One vector is turned by the same rotation once a step. Each row is the vector after some number of steps, and that number follows the row.
The counts run from 0 to 507.
[157  75 150 117 125 133 121 159 143 127 123 127  95 144 117 171 134 171
 164  91 159 164 165  74 135 133 101 105 137  81 145 151 136 194 130 109
 101 120 114 140 135 151 161 134 119 114 156 127  60 150 157 101  94 112
 128] => 498
[126 126 115  82 164  74 125  93 127  57 166 101 157 143 120 153 114 135
  79 142 162 146 128 114 145 145 145 176 105 153 130 117 144 150 121 112
 118 120 106 147  85  97 127 104 154 127 188 128 181 117 102 157 110 151
 111] => 146
[126 105 102 116 134 123  98 137 120  83 195 136 139 144 115 174 105  85
 125 148 166 146 147 109 172 111 110 159  71 128 121 159 159 163 143  88
 140 132 117  97 117 109 129 124  90 160 167 124 142 103  91  85 126 129
 133] => 454
[155  67 166 120 112 129 140  89 112 118 141 129  87 119  87 115 122  67
 156  81 140 161 157 111 120 105  92 105  86 155  86 100 114 133 145  92
 112 132  85 143 133 147 119  99 145 111 120 128 136 143 113  73 147 130
 103] => 263
[159 125 161  90 125 109  92 102 141 114 108 125 140  97  84 127 148  96
 140 112 128  63 128  76 133 112 103 128 135 131  94 110 120 103 111 104
 104 137 111 171 155  80 188 106 128 150 143 107 153 156  74 121  96 147
 137] => 492
[186 130 152 104 105  70 109 142 116 108 148 113 104 112 106 141 104 116
 159 125 139 168 164 155 157 102 131 123  71 139 144  99 128 132 109 142
  97 105 153 182 168 130 156 110 142 162 154  97 156 133 112  95 128 108
 109] => 233
[153 134  96  75 129 106  70 122 130 160 166  80 122 138 112 182  70 110
 110 142 144 153 160 124 139 123 116 140 106 133 149 105 171 135 144 100
  83 124 138 104 128 105 149 137 115 150 170 114 146 152 100 111 140 117
  69] => 211
[109 130 123 119 120 136 105 130 136  92 126  87 104 157 170  57 117 109
 111  77 160 116 120 114 174 113 149 131 134 119 111 125 103 128 118 120
  98  80 100 158  95  92 153 149 124 147 110 136  74  89 139 163 147 140
 114] => 95
[124 133 166  75 101 127  96 152 151 131 106  82 125 141 157 106 112 112
 144  91 162 105 129 117 160 135 126 142 157  67 103 128 168 148 125  89
  74  82 153 141 134  75 178 130 118  96 142 129 112 109 113 138 165 152
 115] => 489
[ 97 108 138 124 135 120 148 105 150 158 103 140 117 185 165 154 120 110
 111 132 157 102 169 149 118 126 140 180 115 140 123 155 150 213 126 132
 118 145 147  93 130 100 132 165 173 109 146 168 179  71 120  95 149 156
 112] => 178
[156 159 113 144 178 107 109 125 131 135 168 117 147 124 126 178 147 123
 104 118  77 138 116 117 140 107 173 120  88  73 134 161 132 104  94 166
  92 114 143 127 136  97 179 138  97 175 156 136 146 106  98  87 140 130
 114] => 12
[ 96 111 103 162 119 154 154 144 130  98 166 116  82 145 142 131 110 139
 168 123 135 187 148 127 147 108 185 115  89 118 172 152 115 158 124 134
 133 114  95 119 118 142  88 113 109 153 131 147  87 113 132 118 141 114
 101] => 61
[110 116 124 119  91 149 166 116 162 140 122 122 130 121  92  93  83 123
 138 130 103 119  89 121 104  92  90  89 144 149 144 172 165 133 162 119
 135 117  80 114 128 107 110 145 113  89 152 104  92 170  96 129 125 145
 106] => 504
[141 132 134 129 111 123 153 170 135 127 160 137 125  79 122 123 137 130
 147  95 142 208 143 146 174 137 158 140 102  67 156 161 135 132 143 121
 113 107 180 117 122 170 109 129 119 143 149 158 121  94 163 116 139  97
 144] => 39
[170 134 131 149 117 169 127 146 151 148 140 104 141 179 139 110 129 159
 119 142 135 156 112 100 109 124 163 134 100  95 139 150 130  71  99 119
  88 143 129 136 158  82 164  88 132 223 115 131 124  85 127 143 155 107
 120] => 77
[119  98 177 100 105 186 124 111 125 124 110 126 119 117 156 112 122  85
  86  74 127 148  87  91 126 107 147 136 100 122  94 201 150  73 152 115
  92 112 130  85 146 128 121  94 114 128 109 147 133 101 161 125 149 103
  96] => 47
[ 93 114  79 167 115 118 138 108 109 161 177 135 149 138 149  91 105 107
 116 100 137 107  77 145 130 124 117 156  91 149 112 139 149 102 152 142
  97 102 124 120 118  86 111 165 148 149 127 135 190 108 103 163 131 148
 142] => 376
[ 95 107 112 133 123 118 114 141  94  91 145 146 123 142 123 140 102  97
 133 150 121 174 163 153 147 111 133 156  50  88 159 183 107 156  96 132
 135 110 121 119 127 161 137  86 118 184 197 123 151 176 168 147 112  85
 117] => 432
[107 113 116 124 135 117  93 150  89 193  89 149 112 142 145 123  90 131
 125 119  98 106 163 155 117 107 114 141 117 116 132 161 109 145  81 150
  75  92 181 136 188 115 181 169 131 130 165 139 178 137 159 117 152 142
 116] => 203
[114 170  78 111 138 116 140 125 170  87 133 102 104 116 133 109 116 125
 151 130 129 150 120 138 178 107 160 134 137 111 162 146 158 144 158 134
 128 156 106 132 125  87 124 136 104 176 174 139  84  86 113  76 175 141
  71] => 274
[171 153 107 100  93 131 130  92 203 141 108 115 190 141 135 129 140 133
  65 161 171 104 121  95 154 131 155 138 114 126 159 182 129 124 142 153
 139 149 153 112 110 118 127 139 125 153  92 120 105 161 142 173  62 119
 140] => 387
[ 99 136  81 156 157 109 137 152 138 148 137 134 154 145 140 112 133 204
 140 178 120 107 107 175  90 121 157 154 157 124 158 182 123 118  91 140
 126 108 115 124 134  65 141 137 120 130 165 143 118 119 172 135 128 151
 120] => 140
[111 111 124 124 112 123 144 118 152 156 108 155 160 107 101 154 123 121
 159 176  93 136 140 178 109 106 101 123  78 107 127 169 159 171 134 157
 137 148 154 116 122 140 115 152 114 109 176 132 153 149 117  58  98 127
 149] => 218
[139 133 116 106  82  91 123 110 169 200 107 133 169 112 153 158 162 126
 137 124 173  63 131 148 136 120 113 132 156 138 111 121 125 131 137 129
 136 131 145 130 149  84 151 143 142 103  84 119 139 152 146 123  84 174
 139] => 183
[ 98 157 135 103 119  94 137 110 155 105 124 141 147  63 114 136 148  87
 164 108 123  77  89 165 140  74 135 132 125 142  95 160 141 113 148 128
 139 145 146 134 148  84 129 123 105 134 140 126 136  90 113  47 124 173
 145] => 248
[115  92 110 112  99 139 130 119 157  95 187 103 119 116 121 134 151 143
 194 139 182 152 157 108 155 130 168 131  98 136 113  99 154 153 137 106
 122 154  97 133  87 123  98 112 115 149  98 145 132 103  80 101  98 151
 123] => 83
[163  78 155  95  99 137 173  75 142 115 101 118 112 111  89 120 135  55
 140  96 154 149 139 124 135 107 110 111 114 158 111 145 137 142 168 103
 145 142  72 127 126 144  94  94 142 105 108 106  89 155 119  85 117 121
 107] => 262
[113 164 104  97  90 114 113 133 156 158 140  84 102 115 155 120  84 122
 145  82 139 141 106 159 144 104 177 100 142 148 159 124 147 101 168 138
 111  80 113 129 115 112 123 140 111 119  99 121  68 104 160  98 144 121
  73] => 31
[106  86 122 126  82 135 147 131 114 146 127 122 149 131 128  58  69 130
 125 137 155 159 107 140  88 133  83 147 107 167 126 145 138 111 165  94
  99 119  94 146 108 117  99 122 171 114 158 117 164 154 136 175 109 113
 114] => 133
[131 128  60 105 128 115 112 115 106 188 102 118 125  88 143 130 122  89
 125 114 110 175  89 145 145 114 108 120 125  94 133 123 140  70 164 111
  89 145 122 111 115 118 132 141 130 140 173 134 138 166 160  84 151 116
  92] => 7
[105 137  99 108 133 144 159 118 138  98  67  88 123 184 167  43 117 127
 118 140 130 136 105 134 160 118 129 133  98  86 123 142 125 119 121 143
 107 158  95 157  72 113 122 148 123 122 141 116  85 124 131 115 145 134
 118] => 93
[ 90 116  74 131 165 145 164 110 118 146 122 100 146 135 148 117 161 141
  95 145  97 118  68 128 113 122 167 142  93 126 119 183 105  90 111 134
 125 152  81 123 120  98 104 125 106 111 119 151 158 165 136 147 152 177
 105] => 353
[121 146 140 139 142 122 159  47 147 100  86 123 173 170 161 148 180 112
 101 106 123 117  99 138 111 131 155 158 147 121  92 162 101 107 119 144
 120 134  86 106  83 103 130 112 184 119 127 167 120 104 142 121 103 126
 128] => 357
[178 116 158 163 122 155 155 125 124 120 176 104 138 114  91  84 126 112
 102  91 124 185 121 132 149 137 163 137  76 111 121 159 105 135 101 113
 124  72  84 123 124 131 132 150 123 114 102 133  89 101 128 145 174 120
 139] => 64
[124 133 106 128 131 112 115  87 163 105 123 111 146 126 124  67 143 120
 121 120 137  65 126  98 139 120 176 129 155 158 111 123  76 107  97 126
 127 128  77 145 109  87 178 136 135 140  95 139  84 100 105 138 112 150
 115] => 97
[154 114 124  84  93 122  83 126 171 184 174 109 146  69 112 199 114 119
 146 118 144 121 182 128 152 129 157 132 147 150 151 151 154 149 128 103
 116 108 138  81 141 122 122 133 104 102 131 152  97 164 130 114 123 134
  81] => 213
[172 156 126 157 128 113 169 125 141 147  98 162 145 130 118 103 175 121
 146 122 114 124  93 142 132  89 100  82 160 119 126 168 106 110 147 125
 143 122 109 145 144  97 145 143 111 160 110 125  65  98 153  50 138 123
 161] => 270
[116  82 164 128 101 124 152 129 152 132 119 159 161 101  81 133 164  96
 154 127 118  83 165 152 138 137 129 148 112 122  82 185 126 186  97 116
 166 122 146 123 130 113 142 138 115  84 112 127 122 133 109  92 130 163
 167] => 460
[134 149 101  96 113 107 142 104 170 120 123  87  95 131 171 116 124 169
 124 123 168 148 117 118 141 122 189 133 174 162 174 133 122 101 147 125
 118 140  91 139 126 106 122 104 144 129 117 144  88 126 163 152 124 158
  70] => 339
[123 157  98  95 158  63 142  90 148  66 145 112 192 141 127 140 144 149
  79 165 160 140 111 126 154 136 139 177 124 154 141 137 133 146 142 106
 140 143  92 133  60 100 136 109 142 131 170 129 148 108 102 130  73 151
 135] => 145
[176 166 149  92  86 132 130  95 161 104 105 109 179 103 122 144 119  70
  90  90 124 174  95  96 175 147 132 124  90  72 131 157 143 117 155 132
 106 128 139 108  99 156 140  99 144 154 152 127 111 140  91 143 100  74
 120] => 16
[154 130 145  87 155 115 120 120 160 113  78 112 122 104 128 156 187 115
 140 129 117 168 153 144 174 117 148 120 148  86 141 171 100 122  95 110
 132 160 135 129 145 127 150  70 106 140 167 133  79 158 169  75 132 135
  93] => 253
[ 94  68 119 128  74 120 133 150  93 150 138 146 131 115 165  78  83 135
 137 104 178 141 110 123 114 129  93 159 131 151 127 129 139 131 174  80
 103  85 107 136  93 125  98 118 170  99 145 131 144 143 197 159 114 125
 128] => 134
